In the rows, zero is written as 128.
Each named move below is a turn or a mirror, shown by a few rows before and after it. Which moves, in which order, take the first row of each later pair to the second? The first pair is answered.
E:
[123 162 145 126 123 103 119 140 100 148 149 129 142 140 143 164 108 117
 187 117 128 142 135]  ->  [108 155 150 116 150 113 127 115  86 142 140 144 138 155 154 163 112 131
 165 126 102 131 134]
[142 131 114 121 105  54 126 188 164 156 134 122 142 108  71 162 139 125
 148 159 179 145 137]  ->  [ 96 111 131  86 179  82 152 120 123 123 110 155 130 143 111 160 159 167
  90 190  91 118 146]
[112 177 129 156 121 171 126 102 117 107 109 145 111 153 126  42 124 156
  72  99 103 102 172]  ->  [139 187 118 174  79 154 110 140 141 122 127 126 114 136 104  46 111 132
 106  81 152 116 167]
[122 141 109 138 131 156 154 105 107 111 136 118 109 131 155 102 116 112
 125 135  88 157 147]  ->  [136 149 104 152 107 145 146 130 122 124 149 107 110 118 141 105 108  96
 145 122 118 163 144]
A:
[131 149 125 139 112 151 125 127 125 103 116 118 112 148 141  74 111 125
 113 102 130 124 138]  ->  [136 141 114 146  90 124 120 143 144 109 135 109 119 132 112  91 119 114
 124 109 160 131 141]
[106 164 113 151 140 103 125 132  82 142 152 187 111 117 131 130  69 107
 109 135 160 156 110]  ->  [114 170 117 131 146 102 124 123  76 144 125 178 101 154 132 113  80 127
  81  89 143 130 103]
[108 130 122 128 123 129 153 101  81 134 169 128 142 126 163 152 105  99
 168 107 117 152  95]  ->  [123 129 117 111 117 117 150 100  83 140 147 112 136 163 150 135 119 119
 144  60 110 127  90]
[112 119 125 124 137 127 123 111 122 131 109 113 120 132 121 132 136 144
  97 110 115 118 115]  ->  [111 112 115 135 123 111 122 126 133 132 123 109 130 114 101 147 135 129
 114 130 142 134 121]
W:
[162 163 149 125 109 204  96 157 158 126 116 114 140 100 142  97  72 142
 133 115 114 127 140]  ->  [162 147 146 123 116 204 106 152 149 126 124 102 135  96 163 119  68 132
 158 126 113 146 129]
[165 151 150 105 125 141 103 152 148 152 127 119 126 145 121  98  97 134
 138  84 150 109 105]  ->  [168 134 147 106 133 146 112 150 134 149 132 109 116 140 143 121  98 122
 168  94 141 131  91]
[141 114 115 145 126 130 137 138 116 133 145 112 117 113 133 141  92 120
 159 137 134 133 115]  ->  [135 140 117 147 114 128 119 139 133 136 135 124 126 114  98 108  97 141
 120 130 141 104 138]
[104 114 132  63 159 114 153 151 152 166 146 167 131  84 135 203 114 129
 186 199 134 147 100]  ->  [ 97 162 133  69 133 109 123 155 184 169 131 197 149  87  68 138 122 166
 111 180 153  86 138]
N:
[116 173 139 113 128 147  92 115 164 146 124 176 177 110  76  99 110 148
  87 166 133  90 141]  ->  [ 95 128  90 132 105  97 127  96 147  92 115 130 134 147  74 121 175 154
  65 148 118 118 175]
[169 112 149 118 114 169 145 135 184 142 120  97 119 169 147 109 144  95
 157  85 136 116  80]  ->  [169 108 158 106 118 157 131 143 206 157 119 114 140 160 116 120 147 103
 143 102 149  94  77]
[107 123 137 141 153 109 137 114 114 161 139 155 150 152 117 129 139 141
 133 184  80 129 118]  ->  [103 116 124 149 145 108 146 109 107 145 136 145 137 159 127 130 145 143
 135 179  76 139 121]

Each pair is 2 to 3 moves apart.
[145 125 154  97 142 142 106 145 150 153 136 155 143 100 125 141  78 128
 149 182 138 115  94]  ->  [158 124 144  82 128 118  97 157 162 165 121 136 140 128  94 134  98 142
 133 135 148  94  94]  A then A
[120 142 138 147 117 144 133 153 121 136 142 145 161  80 139 143  85  96
 162 160 148 178 119]  ->  [ 93 136 111 148  92  98 130 148 138 114 129 146 165 100  75 132 137 128
  92 151 155 145 165]  W then N
[121 120 118 171 117 127 144 145 116 125 148 139 114 113 124 160 109  94
 166 158 148 160 138]  ->  [114 126 119 168 114 109 129 148 136 133 143 159 131 110  78 148 119 111
 132 166 161 128 150]  N then N then W
[111 125 137 119 114 136 152 111 140 114 132 147 111 146  81 124 135 146
  92 111 131 100 132]  ->  [117 109 119 144  92 130 165 125 130 102 148 121  95 134 100 150 135 113
 136 115 147 144 129]  N then A then W
[203 129 138 117 148 135 135 161 100 122  96  77 122 115 176 176 116 103
 172  60 112 131  86]  ->  [201 161 150 111 130 106  88 185 154 152  97 124 170  76  81 153 117 126
 131  86 158  74 105]  A then N then W
[151 127 161  94 154 164 103 133 132 146 124 161 136 124 146 139  99 117
 150 147 135 124 102]  ->  [138 112 157  78 170 144 108 120 137 142 115 167 139 135 136 150 119 135
 124 147 121 111 109]  A then A then E
[ 94 114 158 100 197 133 129 113 129 149 133 175 147 127 137 160 121 135
 102 165  77  99 109]  ->  [ 77 101 129 112 178 107 143 101 122 118 123 155 125 151 127 156 160 146
  75 150  70 101 132]  W then N then W
[183 126 152 100 123 104 132 158 143 130 141  97  84 142 139 136 124 137
 160  99 123 161  90]  ->  [169 132 173  76 160 122 130 136 137 136 135 127  98 141 145 132 116 157
 137 118  99 135  80]  E then N
[138 101 111 101 112  97 131 147 147 132 117 115 125 159  86 136 159 129
 104  90 143 111 139]  ->  [108 106 115 141 119 128 147 137 128 113 150 137 122 102 129 156 128  93
 152 175 145 163 148]  A then N
[130 102  97 134 106  95 132 148 140 115 134 118 128 111 102 162 150 127
 140 145 142 143 142]  ->  [119 127 136 126 156 158 133 122 115 123 134 158 134 106 150 137 109 134
 139 182 100 139 130]  A then N
[115 151  94 150 109 127 155 113 112 107 112  94 103 135 147  87 149 123
 117 110  94 134 167]  ->  [151 183 117 144 103 146 121 142 131 150 120 106 131 116 132  69 108 114
 140 103 123 120 144]  E then N then A
[121 148 142 113 143 178 117 105 123 146 133 152 153 121 136 120  74 123
 125 103 121 108 129]  ->  [127 112 102 109 112 118 117 116 143 134 123 122 144 142  88 140 127 129
 104  67 140 102 145]  A then N
[137 140 134 185  77 130 112 179 141 134 153 107 146  95  96 124 123  97
 151 129 179 160 123]  ->  [130 107 122 140  95  87 111 153 143 125 116 101 139 150  63 128 178 142
  80  89 151 110 129]  E then A then E
[141 118 136  98 144 113 121 123 128 151 106 128 134 163 113 124 145 161
  89 110 110  97 121]  ->  [143 111 121 110 140 119 138 110 108 135 109 106 112 175 147 130 144 149
 106  96  98 123 117]  N then W
[158 114 156 108 132 104  95 146 136 158 132  96 124 137 128 134 129 125
 148  95 136 131  81]  ->  [148 109 145 109 129  92  94 144 144 149 127  95 125 143 107 128 147 133
 128  94 140 123  93]  N then W
[135 116 127 115 114 117 153 113 130 122 134 122 126 138 142 157 152 135
 117 107 118 110 128]  ->  [149 129 127 118 103 122 149 127 134 132 139 116 129 130 142 155 138 122
 141  96 137 119 124]  N then A
[164 105 133  97 136 113 123 143 133 153 124 115 134 159 105 128 146 145
 113  88 133 107 106]  ->  [141  97 117 144 126 124 149 148 119 123 157 110 127 113 138 151 138 102
 166 145 146 172 122]  A then N then N
[150 100 135 142 117 153 151 136 168 168 148 100 137 118 143 189  93 146
 218 154 100 156  94]  ->  [144  89 146  96 153 138 144 107 169 173 111 114 144 166 126 179 122 197
 152 127  66 102  91]  E then N then A
[144 108 129 159 129  96 122 155 153 166 129 133 156  87 106 166 131 150
 185 120 171 138 122]  ->  [141 133 149 170 150 150 129 139 120 161 130 144 142  89 161 139  96 142
 196 126 146 152 113]  A then E
[110 141 155 124 148 155 147  98 123 129 135 146 124 105 138  94 127 144
  85 149 104 112 151]  ->  [140 147 135 147  92 124 130 146 157 148 152 123 130  83 104  98 123 113
 120 125 164 130 155]  N then E
[150 109 138  76 148 123 126 121 128 147 111 116 124 157 144 147 139 135
 132  90 116 110  82]  ->  [128 108 101 124  97  88 138 130 138 111 120  94 109 147 111 141 173 121
 123  94 144 132 130]  A then W then N
[103 121 142 163 143 117 126 115  92 110 117 163 130 140 127  96 141 147
 126 160 155 106 145]  ->  [111  94 133 164 142 101 138 127  92 110 130 143 125 132 142 137 146 126
 161 162 166 133 127]  A then A then W
[137 158  95 175  76 148 138 133 112 101 135  95 100 126 136  88 123 121
 129 105 140 147 158]  ->  [150 178 125 148  87 165 107 147 134 142 133 121 130 121 117  71  95 131
 125 101 149 112 134]  N then A then A
[105 120 102 119 129 164 127  90 113 102 109 135 113 154 135 107 131 165
  99  96 105 126 163]  ->  [117 123 124 115 147 192 127  93 102 121 120 135 118 138 172 115  95 145
 139 102 102 144 136]  N then W
[ 92 157 125 137 106 114 119 112 125 134 103 148 136 168 103 128 147 176
  61  83 108  69 151]  ->  [ 71 154 105 186  99 143 159 100  86  91 134 127 103 143 171 139 133 131
 118 121  99 145 167]  A then N then A
[146 113 137 123 119 101 121 128 125 132 124 113 102 152 165 147 157 134
 125 101 123 135 122]  ->  [149 127 161 120 129 114 100 141 143 160 136 149 134 113 147 149 128 127
 141 141 143 126 112]  N then N then A
[ 96 111  93 156  98 103 150 124 120  66 152 138 147  94 133 162 157  92
 127 142 158 158 121]  ->  [105 170 116 163  82 140 124 134 130  80 144 164 157  95 119  93 124 107
  95 126 167 123 132]  N then W
[101  95 117 153 116  86 136 107 129 119 127 128 140 159 121 123 162 118
  75 138 112 114 118]  ->  [100 115 125 184 106 117 134 126 124 126 156 136 145 116 147 122 123  85
 122 170 131 151 115]  E then A then E
[133 107 120 127 123 130 131 120 121 137 134 103 123 124 155 148 126 101
 167 137 142 153 118]  ->  [114 148 132 144 110 142 114 121 138 131 135 143 140 105 118 105 116 115
 123 164 152 123 149]  W then A
[118  97 132 134 165  92 155  78  97 113 120 111 131  91 141 151 144 135
 131 118  81 166 111]  ->  [148 118 156 100 172  92 118  93 123 159 107 129 159 100 111 132 128 153
 109  88  98 117  88]  N then N then A
[148 163 127 122 126 159 106 131 138 148 116 129 141 154 135  84  96 132
 122  76 128 104 115]  ->  [132 128  94 141  91  99 110 149 163 135 133 115 150 127  82 127 137 116
 135 106 171 120 140]  A then N
[142 177 161 112 144 174 116 132 131 153 130 164 148 106 119 102  99 129
 111 150 118 107 122]  ->  [146 171 154  98 141 152 111 133 144 152 117 152 145 127  99 100 121 148
  87 119 121  89 119]  A then E
[125 139 138 153  86 132 143 162 163 129 132 120 163 120 100 136 134 109
 161 125 187 127 127]  ->  [113 162 162 156 121 184 157 137 128 118 133 141 153 120 153 116 102 109
 164 146 150 136 122]  A then E
[113 140 121 168  95 120  99 164 175 119 158 146 150  95 118  91 126 114
 144 150 185 169 128]  ->  [119 169 141 164 116 170 103 147 151 115 149 153 140 114 165  56  95 118
 143 130 151 169 113]  A then E
[107  95 129 117 147 127 160  99 102 123 123 121 120 134 191 156 137 114
 142 144  95 149 122]  ->  [151 110 115 113 108 108 140 136 123 147 108  87 118 157 162 135 137 114
 142  67 130 135 114]  E then A then A
[128 136 118 114  73 121 140 145 141  91 131 100  97 128 102  98 139 131
  95 112 139 149 191]  ->  [110 124 115 120  86 116 149 135 143  86 140 112  99 111 103 116 141 128
  97 147 132 160 198]  E then A
[119 139 120 118 138 125 116 109 135 115 105 155 136 154  92 104 136 150
  88 118 113  89 164]  ->  [127 105 113 142 133 128 140 126 127 116 144 128 133 113 141 169 120  92
 186 163 130 161 141]  A then W then N
[156 128 121 100 146  93 130 134 104 158  84 150 147 170 117 145 129 161
 121  82 110  81 110]  ->  [146 128 112 132 115  69 121 159 132 158 121 164 169 108  78 164 125 132
 153 143 155 107 127]  A then W
[149 162 161 125 143 146  90 137 129 174 129 143 144 103 126  96 109 142
 142 105 142  77 129]  ->  [143 147 163 132 153 154 108 136 116 172 145 136 136  85 160 125  98 117
 182 132 139 113 114]  A then A then W
[105 159 146 122 156 151 143 112 127 114 127 166 141 123 127  91 127 159
  69 141 105 111 147]  ->  [103 152 132 135 147 157 159 103 112  93 125 148 118 138 142  92 137 152
  72 130  95 127 153]  N then N
[120 139 109 130 140 103 173 119 120 135 139  87 122 132 140 170 136 141
 170 141 126 185 109]  ->  [125 168 134 113 140 105 133 134 160 169 134 133 164 111  78 141 121 165
 135 158 149 129 115]  N then N then W
[129 107 128 131 125 131 128 135 141 142 139 143 148  97 142 160 135 132
 162 135 135 142 116]  ->  [103 116 113 153 119 136 145 113 123 107 131 146 133 106 142 138 154 140
 133 143 118 144 147]  W then N then A
[127 188 153 130 134 168 143 143 145 156 139 163 173 102 125 117 114 102
 136 156 127 127 114]  ->  [ 93 150 139 114 148 134 158 113 150 131 124 165 168 121 100 138 165 132
  88 167 107 106 140]  E then N then A
[116 129 160 134 131 145 118 125 118 138 122 151 129 121 140 103 106 143
 108 139 124 124 145]  ->  [112 105 131 142 107 111 127 128 124 121 116 127 119 132 119 124 145 140
  96 128 133 133 159]  N then N then A
[145  90 129 108 164  91 145 109 137 118 115 125 107 131 143 183 137 111
 129 139  82 159  70]  ->  [163 154 133 129 110  87 101 141 181 137 107 146 130 122  67 107 127 129
  88 104 136 108 101]  E then N then W
[148 136 105 142 100 129 124 151 123 130 107 100 106 161 120 114 141 130
 117  84 124 134 143]  ->  [158 156 128 125 113 136 100 163 144 163 114 131 136 141  99 110 116 138
 116 100 141 112 129]  N then N
[103 125 134 137  97 125 151  94 118 137 133 164 106 162 110 129 147 164
  98 109 141 100 103]  ->  [116 117 120 150  75 114 158 113 121 136 141 137 101 155 113 150 144 143
 132  99 162 126 101]  N then W then A
[110 108  99 141  97  71 121 143 152 136 134 119 127 119  85 149 159 108
 138 148 150 126 163]  ->  [133 139 132 135 111 106  96 153 161 172 143 149 151  97  91 128 110 102
 158 159 158 116 141]  N then N then N
[127 114 125 127 138 140 140 119 105 110 133 107 111 133 183 151 124 109
 166 140 116 157 125]  ->  [121 115 123 144 120 124 130 130 125 110 147 116 120 105 153 152 122 101
 171 161 146 163 136]  W then A then W
[107 131 108 156 123 140 133 119 107 104 124 127 109 131 121 109 135 147
 111 128 113 118 146]  ->  [121 139 107 160 110 146 127 129 109 110 123 122 109 136 123  95 127 143
 117 114 124 119 143]  E then A then A
[144 128 149 100 142 122  77 134 165 175 123 164 176 113  78 124 121 140
  98 137 157  84 119]  ->  [156  94 157  78 183 147 109 111 121 167 116 129 148 141 163 162 114 128
 143 119 111 122  72]  W then A
[110 113 100 130 113 102 120 138 126 112 111 108 125 133 105 127 160 135
 106 115 153 123 130]  ->  [130 121 116 134 124 145 125 142 104 122 119  98 120 125 160 130 116 110
 154 112 143 153 101]  W then N
[182 148  80 143  99 116 107 132 166 111 100 139 119 149  95 128 129 163
 106  92 123  87 136]  ->  [131 131  86 155 139 143 142  89 132  70 114 166 114 129 147 148 126 157
 113 168  78 125 150]  N then A then E
[120 118  90 150  94  98 132 149 129 114 128  99 108 139 108 124 155 124
 131 108 143 139 157]  ->  [136 161 116 156  95 143 113 159 125 133 131 119 115 130 125  84 110 123
 135  97 147 131 145]  W then N then W
[121 173 137 143 130 155 122 127 148 145 131 137 124 147 131  68  99 141
  81 113 106  87 148]  ->  [116 110 105 142 144 131 170 114 110 115 143  91  97 157 181 143 127 111
 135 124  82 154 129]  N then N then W
[111 135 144 124 139 125 146 122 119 116 129 166 129  91 135 127 135 119
 148 184 117 136 149]  ->  [132 122 138  94 155 125 153 113 104 120 106 137 109 139 161 130 147 134
 138 127  88 124 120]  A then W
[121 149 104 131 132 152 152 107 120  87  99 133  96 167 160  60 125 136
  80  91  97 116 163]  ->  [164 179 111 143  89 143 111 163 166 131 120 136 126 120 116  58  90 110
 119  86 167 117 146]  E then N
[107 144 124 136 124 125 141 136 136 170  97 127 135 123 104 123 141 168
 120  55 117  97 122]  ->  [ 80 124 126 132 146 114 153 117 133 151  98 142 136 115 101 147 159 176
 110  99 102 100 131]  A then E then A
[143 117 126 128 111 108 122 150 138 137 135 121 138 119 110 146 129 119
 143 133 146 131 125]  ->  [138 130 133 132 129 144 135 132 106 126 128 116 120 134 157 124 107 118
 150 121 114 147 123]  N then N then A
[121 165 143 138 130 161 112 125 137 136 136 146 134 104 106  92  97 136
 100 160 139 114 151]  ->  [129 130 149  94 174 153 121 106 121 146 114 142 135 132 128 124 113 154
  90 147 105 100 115]  W then N then A
[136 122 110 113 155 167 141 126 113  93 121  94  98 156 173 143 138 112
 154  93 108 127  79]  ->  [152 121  98 124 131 150 136 152 131 106 135  80 103 137 150 146 135  92
 184  93 145 142  81]  E then A
[ 87 108 127 143 121  92 139 134 149  97 155 140 142  90 111 157 113  97
 144 169 150 179 119]  ->  [ 84 119 154  97 174 118 136  96 134 106 119 171 146 137 115 126 113 151
  79 148 100 121 107]  A then N then N
[162 165 129 122 118 141 117 134 137 142 122 130 161 117 136 113 134 120
 125 130 134 108 123]  ->  [162 145 129 108 135 145 129 122 124 137 121 119 149 130 161 128 137 122
 127 125 115 117 107]  W then A then E
[131  95 117 144 151 109 131 169 140 143 151 125 104 147 105 137 106 143
 176 148 156 124 135]  ->  [107 101 128 146 168 123 131 146 133 133 145 149 108 142  99 125 105 159
 147 173 138 110 155]  W then A then N
